In the rows, zero is written as 128.
The rows below fall into families. The same turns and mirrors carry the whole set onto itself and the rows of a family onto each other. For each named row, which other rows are in its family? Write them in the order they are listed.
These 18 rows form 3 families of 6 rows each.
rul: [136 115 166 125 146 114  75 105 104  93  94 120 107 126 109 133 136 148
 129 126 120 139 103 109]
puz: [136 116 188 170 137 142 118  99 104 115 136 119 111 101 135 134 131 153
 106 132 134 132 133 125]
gok: [120 136 167 143 125 122  94 136 130 125 107 152  88 121 135 119 167 144
 116 116 113 151 130 143]
zemo: [ 97 137 152 125 140 108 106  87 106  87 131 115 154 120 110 165 132 116
 117 136  91 105 117 115]
puso: [ 95 138 140 140 128 122 159 115 114 118 117  97 148 110 160 137 132 128
 131 139  99 109 131 129]
nevo: [ 83 162 142 107 102 113 106 109 131 114 132 137 133 134 128 132 138  98
 132 113 117 114 127 144]
los: [135 113 178 161 138 133 114 120 104 115 113 123  99 103 142 126 164 163
 106 127 116 140 119 126]
Vagor: [115 128 168 132 122 115  85 142 127 114 100 140  88 150 117 130 136 139
 124 109 122 145 125 135]
karak: [108 120 145 160 128 124 135 105 128 129 128  78 145 110 139 130 116 117
 128 139  98 112 123 138]
meso: [ 86 163 130 111 115 113 137 115 134 111 109 128 136 123 138 124 141 107
 143 134  97 118 142 148]
pon: [ 91 131 153 144 113 129 132 118 110 130 141  92 145 120 161 146 123 128
 118 119 116 102 123 120]
Zir: [116 143 170 155 116 130  86 130 141 131 129 155  94 124 130 126 133 131
 122 120 124 150 145 143]
femag: [106 131 144 138 141 109 116  85 132  98 117 103 143 118  97 142 127  98
 126 152  77 115 126 143]
zegik: [129 107 186 147 131 127 118 121  94 110 109 112  96 136 130 128 134 156
 110 109 136 133 117 125]
rogig: [136 124 165 136 148 120  76 104 114  95 101 142 105 103 111 130 169 152
 120 138 101 149 112 123]
toma: [ 98 147 139 132 112 121 126 101 146 129 122 109 127 125 120 109 130  91
 137 133 103 120 135 166]
kota: [ 97 145 135 123 143 107 132  95 115  89 109 114 155 110 120 149 139 117
 135 155  81 113 128 125]
sarav: [138 136 164 138 143 123  64  86 127 101 117 145 116 101 101 135 136 134
 129 144 113 143 123 117]

The rest of the family of Zir: puz, zemo, nevo, pon, sarav
The rest of the family of rul: Vagor, karak, femag, zegik, toma

The rows below fall into families. The same turns and mirrors carry the whole set onto itself and the rows of a family onto each other. For each named row, which other rows are in its family? Write them in the order they are listed.
These 18 rows form 3 families of 6 rows each.
Buse: [110 150 106 153 140 122 138 117 117 125  89 112 138 149 121 145 147 155
 145 127 108]
mam: [108 120  96 147 123 101 101 119 133 132 127 136 148 163 124 122 124 120
 148 105 126]
Nid: [120 129  99 136 165 114 137 130 116 139 122 104 132 125 117 135 145 110
 145  97 146]
puno: [110 151 111 156 142 116 135 127 131 136 100 115 134 143 123 142 146 159
 164 130 118]
bul: [123 113 101 141 142 114 132 129 106 132 110 105 131 117 120 131 155 100
 155 103 140]
bufo: [135 155 131 157 136 129 134 131  98  98 132 131 107 124 158 125  94 156
 120 110  96]
vepob: [116 150 125 150 134 137 123 129 100  88 120 128 103 140 143 125  82 164
 117 116  97]
memov: [103 120  95 148 133 101 108 129 125 129 124 126 145 173 124 113 128 125
 143 119 142]
Finet: [125 121 140 137 132 137 126 148  93  73 132 102  91 101 123 132 124 134
 144 106 111]
darim: [144 117 147 136 109 134 106 155 104  96 112 124 136 134 137 125  97 139
 119  80 119]
Gomo: [100 153  91 155 132 116 139 120 122 134  99 125 121 129 121 140 145 154
 146 129 115]
pazis: [122 116 118 131 123 133 122 140  94  74 147  96 106 104 115 127 111 131
 144 100 101]
Gage: [136 112 150 124 116 117 108 151 101  82 106 119 138 146 145 121 101 139
 123  86 115]
Dep: [130 115 148 123 133 127 102 154  98  93 124 134 135 139 140 115  93 125
 132  77 115]
tigef: [ 99 124  96 147 133 100 104 127 117 140 107 133 154 167 143 115 129 126
 140 101 123]
Pevu: [121 115 122 138 122 120 116 158  99  77 137  95  99 100 124 129 111 147
 138  93 104]
sunun: [136 145 116 158 133 139 122 142  83  94 129 117 110 134 159 124  92 159
 122 113  97]
mefaf: [125 127 101 138 158  94 141 131 104 130 123 110 118 122 129 135 154 106
 146 104 142]

The rest of the family of Dep: bul, vepob, Finet, Gomo, tigef
The rest of the family of pazis: Buse, mam, bufo, Gage, mefaf

